Which row each row swaps with, under one turn or mirror:
K211: [  1.4 -18.4  12.9 -33.1  -6.5  25.8 -14.9 -15.1   4.0  -8.8  10.8   5.4
 -30.3 -17.4  -4.3   2.4  -0.8  -5.7]
K166: [-15.9  -7.2  -6.2   4.0  -7.2   4.5 -12.7 -18.7 -13.5 -31.1   9.1  -5.5
 -13.1 -16.3  26.8   0.9 -11.9 -21.7]
K449: [-29.7  -0.4  -7.1 -13.4 -11.0  -0.6 -15.1 -20.2   3.7   4.1  -8.0 -16.1
  -2.8  -4.9   2.8 -28.4   1.4  14.7]
K578: [-14.0 -14.2  -6.8   3.3  25.0  10.3 -16.7 -18.2   6.9 -20.9  22.1  -9.8
  -3.6 -15.1  -7.4   7.6 -28.3  -5.7]
K284: [ -0.1   1.7  -3.5  -9.5 -10.6   7.1   8.6 -10.5  -0.3 -31.8  -3.0  11.9
   0.4  15.4   4.6  24.3   3.0  27.9]
K584: [-18.7 -36.8  -7.7 -11.7   8.3 -10.8  17.5 -16.8  10.3   7.8  -6.4  -5.7
 -16.3 -13.0  -0.7   0.7 -26.0   5.9]
K72: [-20.2   7.1 -11.3  -5.8  -2.8  16.7 -13.2 -16.3   5.7  -0.9  -5.2  -6.4
  -0.2   0.4  -9.1 -15.3  15.8  30.5]
K620: [-13.6  -0.2   8.8   7.2  -0.7 -17.7   8.3 -11.7  14.9   3.9  -2.6  -5.9
 -16.7   4.3 -29.2  15.3   8.8   0.1]
K29: [ -4.1  11.0  16.5  13.0  15.3  27.7   4.4 -22.9   6.4 -19.5  30.7  -3.3
  -8.4   0.7  -1.0   0.6  -1.6  12.7]
K635: [  6.3  -1.1 -17.3 -10.6 -16.9  -2.7  -8.3  -8.4  22.1   1.8  -7.7   9.9
  -4.4 -16.4   6.0   6.2 -12.7 -19.4]
K12: [-21.5 -24.5   8.3 -12.4   6.2  -3.8  17.3 -18.6  12.7  -4.1  -3.9 -16.3
 -21.3  -9.5   4.4 -10.1 -36.3   2.3]
K149: [ -7.1 -24.3  20.7  -3.1 -13.7 -22.0   1.8   6.4  28.4 -27.8  -2.6  18.9
   7.3   0.1   4.1   0.9   3.0   9.8]
K47: [-11.3  12.0   9.2  23.6 -10.6  -0.8   1.5 -17.2  14.5 -26.1  -3.2   6.0
 -19.9   7.6  -9.7 -10.3 -30.4  23.3]
K519: [ -7.4 -24.6  32.5 -22.3 -16.5  12.4  -0.4 -14.9  11.2  -9.6   9.3  23.3
   4.2   5.9  -6.6 -20.1   0.9  -1.3]
K826: [-14.0  19.2  -9.8  -8.9  -1.6   8.1 -13.3 -23.0   8.7   3.6  -6.3  -4.6
  -2.4  -2.3   4.1 -20.3  16.4  15.1]
K870: [-11.3 -19.7  -4.8  -4.7  -8.9  17.2 -18.6   3.8 -14.0 -21.9  10.3  -2.0
 -31.2 -18.5  -5.1 -31.9  -6.2   3.4]
K443: [-23.3 -20.6   1.9   0.2  -8.3 -15.1  14.4  22.9   6.7 -17.8  21.8  11.0
 -17.6  -4.8   4.4   3.4 -11.5 -10.7]
K621: [-17.1   7.0  22.4  -3.5   5.0  -9.9  -0.7 -24.4  14.9   2.3  -0.4 -13.3
 -16.3   9.5 -25.9   0.7   3.2  -2.0]
K729: [ -4.7 -15.7 -17.6  -3.0  -7.0  10.5 -13.5 -24.4  22.1   0.4   6.0  24.3
 -28.1 -21.7   8.3 -13.1 -17.7  -2.4]
K123: [  3.2 -31.3  27.2   1.3 -11.6 -21.0  17.2  -2.1 -15.3 -26.7   0.4   6.3
 -18.2 -11.4   8.3  -7.8   3.5  -3.0]
K456: [ 14.2  -4.5   4.5  -4.9  -3.1 -14.6   5.6  -1.1  -9.0 -23.9 -10.6  29.8
 -13.1   4.8  -8.4 -21.2  11.0  21.1]
K151: [  8.0  -9.1   0.8   1.1  -0.9 -22.8  19.7  -6.9 -14.6 -15.2  20.1  21.9
 -14.3 -11.0  15.3  17.8  -5.6  17.2]
K887: [  3.9 -28.9  25.3   2.8 -15.9 -14.5  20.1  -4.0  -1.3 -34.5   3.1   7.7
 -20.0  -0.5  17.7  -5.1   4.0  -1.4]
K24: [  7.2 -22.4  22.8  -5.2 -12.1 -27.4   2.7 -12.2 -24.5 -24.3  16.1   4.9
  -9.0 -10.3  10.0 -19.0  -0.2   2.7]
K360: [ -5.7 -13.5   4.9  17.6   2.8  14.8 -23.4 -11.4  31.4 -31.5   6.3   1.5
 -21.2 -20.6  -4.4  -4.7 -22.5   0.2]
K42: [  5.4 -12.7 -10.6   4.0 -10.3  12.3 -20.6 -18.9  18.0   9.0  -1.4  29.5
 -17.8 -23.5  -5.4  -6.9 -11.1  -0.1]
K646: [-10.5 -23.2  21.1 -15.1  -5.2 -11.1  25.1   0.6   0.0 -23.2   9.5  12.2
 -21.8  -2.5 -10.6   7.4  -7.1 -19.2]
K852: [  6.6  -3.3   1.7  15.3 -20.0  14.7  -9.1  -6.1  12.6 -22.0   2.3  -7.1
 -44.1 -12.1   2.4   6.4  -5.7  20.1]
K174: [  1.6 -20.1  21.3  10.6  12.5  -9.4  16.5   8.3   7.9 -24.1  -6.2  10.7
  19.0  -6.0  -5.5   0.3   5.0  15.0]
K321: [ -3.2 -16.1  10.8  33.8   6.3 -12.1  -5.9  -3.4 -18.4  -8.9  -1.9  16.2
   1.7   9.1  -4.4   5.9  -3.2   3.1]
K312: [-13.5 -17.0 -11.4   9.1  -0.8  -0.7   9.9 -13.8   1.0   5.2   7.9   4.4
  14.3 -14.6  35.8  -4.5   0.5  12.2]
K885: [-14.1   3.9  19.7   8.8 -18.0  10.5  -9.8 -20.1 -16.4 -23.6  29.1 -14.5
 -21.2 -10.1   4.6  -1.5 -13.8  20.2]
K57: [ 10.8   0.4   6.6   4.5 -11.5  14.9  -9.2  -3.8   5.4 -17.0  -1.5  -8.7
 -42.5 -16.8  -7.3   2.6  -9.6  28.8]
K711: [ -9.5  -5.1  13.8 -10.4   9.1  15.1 -14.7  15.5  -0.9  -6.4   9.7  -5.2
 -16.8   5.1  20.5  -4.8 -28.8  17.7]
K674: [ -5.7   9.4  10.9   8.9  15.4  28.5   3.8 -22.0   7.2 -11.6  24.0  -2.7
   2.4   6.0   5.7  -0.4  11.3   7.6]
K121: [ 16.8  -5.1  -5.4  -2.4  -6.9  10.1 -14.1  -6.8  -6.8 -14.8  19.6  -1.2
 -32.7 -13.1 -12.2   3.4  -9.0  34.8]
K678: [-14.7 -16.8  22.2 -12.6 -22.4   3.9   2.7 -22.2  15.0 -14.1  10.8  25.6
  -0.2  16.4 -12.1 -13.9  14.8   4.2]
K410: [  6.8 -22.4  13.4  -6.1 -22.1 -10.0  -4.8 -37.2  -5.7  -6.1 -20.3  23.9
  -5.2 -11.3  -3.3  -2.5   4.4   9.3]
K896: [ -3.7 -19.1  14.3 -10.8 -19.2  22.8   7.5 -25.8  11.5 -24.9  -1.3   0.8
  12.5  10.5 -16.5  -4.5 -13.3  -6.8]
K807: [-14.4  -3.5  18.4   1.4   0.6   8.8 -12.8  -6.7 -13.0 -41.6  32.2  -1.6
 -22.6 -21.2  -9.0  -4.7   6.4   7.4]
K743: [-10.2 -20.9  -9.1 -10.9  28.8  -0.3  13.7 -18.1  -5.6 -13.2   4.8  12.8
  -0.2 -10.6  11.6 -22.8   5.8 -13.3]
K750: [-13.6 -26.8  -5.8   0.7   8.3  -3.8   7.4 -24.5  -3.6 -31.5  23.2  -7.7
   6.4 -11.8 -22.7 -23.2 -12.0  20.8]
K432: [ -9.1  -0.5   7.9  11.8  10.1  13.2 -20.3   6.9  16.1 -14.3   1.4 -17.9
  -9.5 -32.0   6.5 -10.2 -16.6   6.6]
K39: [  0.6  -7.6  -1.1  -2.6  -5.8 -22.3   3.1  -7.4  -6.8 -28.3   0.2  23.2
  -8.7 -24.6  14.9  -1.7  -7.5  39.8]
K899: [-14.0 -16.4  -4.8   9.0 -10.2 -16.0  11.4  -6.1  -0.6   3.0  12.6   6.6
   8.6 -17.7  33.2   0.9  -1.7  16.5]
K32: [ -2.7 -17.0 -14.3 -11.8  31.9   2.8  17.2 -19.6   1.7 -11.8   4.6  15.8
  -7.5   2.7 -15.9  -7.4   7.4  -4.1]
K71: [-14.4 -31.6 -15.0 -10.7  19.6  15.0  19.3 -20.5  -5.5 -12.3   6.9  10.7
   3.5  -6.0   2.9 -16.6   8.0  -4.8]
K874: [ -9.8   4.9   2.3   6.6 -26.3  -1.3  -6.2 -19.7  10.7  -7.6 -16.3  -3.9
 -30.9 -13.3 -10.0   0.8 -27.9  19.9]
K613: [-14.0  -3.1   9.9 -10.2  -2.8 -29.8  -5.7  -8.8  10.4 -10.9   0.1   3.0
  24.3   7.7   1.4   8.7  -5.3  21.9]
K844: [ -2.1  14.7 -10.4 -16.8   7.0 -29.5  -8.7  -3.8  12.8  -9.4  19.8  -2.5
  -7.0 -17.3  -4.5 -15.2   3.7  14.1]
K495: [-10.7 -25.8   7.9  -5.9   2.6  -8.0 -25.0 -17.7  -4.2  -8.4   8.6  -2.4
  11.0   8.7 -12.8  -5.2  22.4  -9.5]
K322: [  8.4 -17.6 -13.5 -22.0  20.2   6.5 -19.5 -25.2  12.4  -5.5  -6.3   3.4
  -5.5  -2.2  10.1  -9.9 -19.9  20.5]

Swapped with K495: K322
Swapped with K312: K674
Swapped with K729: K678
Swapped with K885: K151
Swapped with K72: K743
Swapped with K620: K12
Swapped with K410: K211
Swapped with K432: K174
Swapped with K149: K360
Swapped with K456: K870
Swapped with K39: K807
Swapped with K826: K71

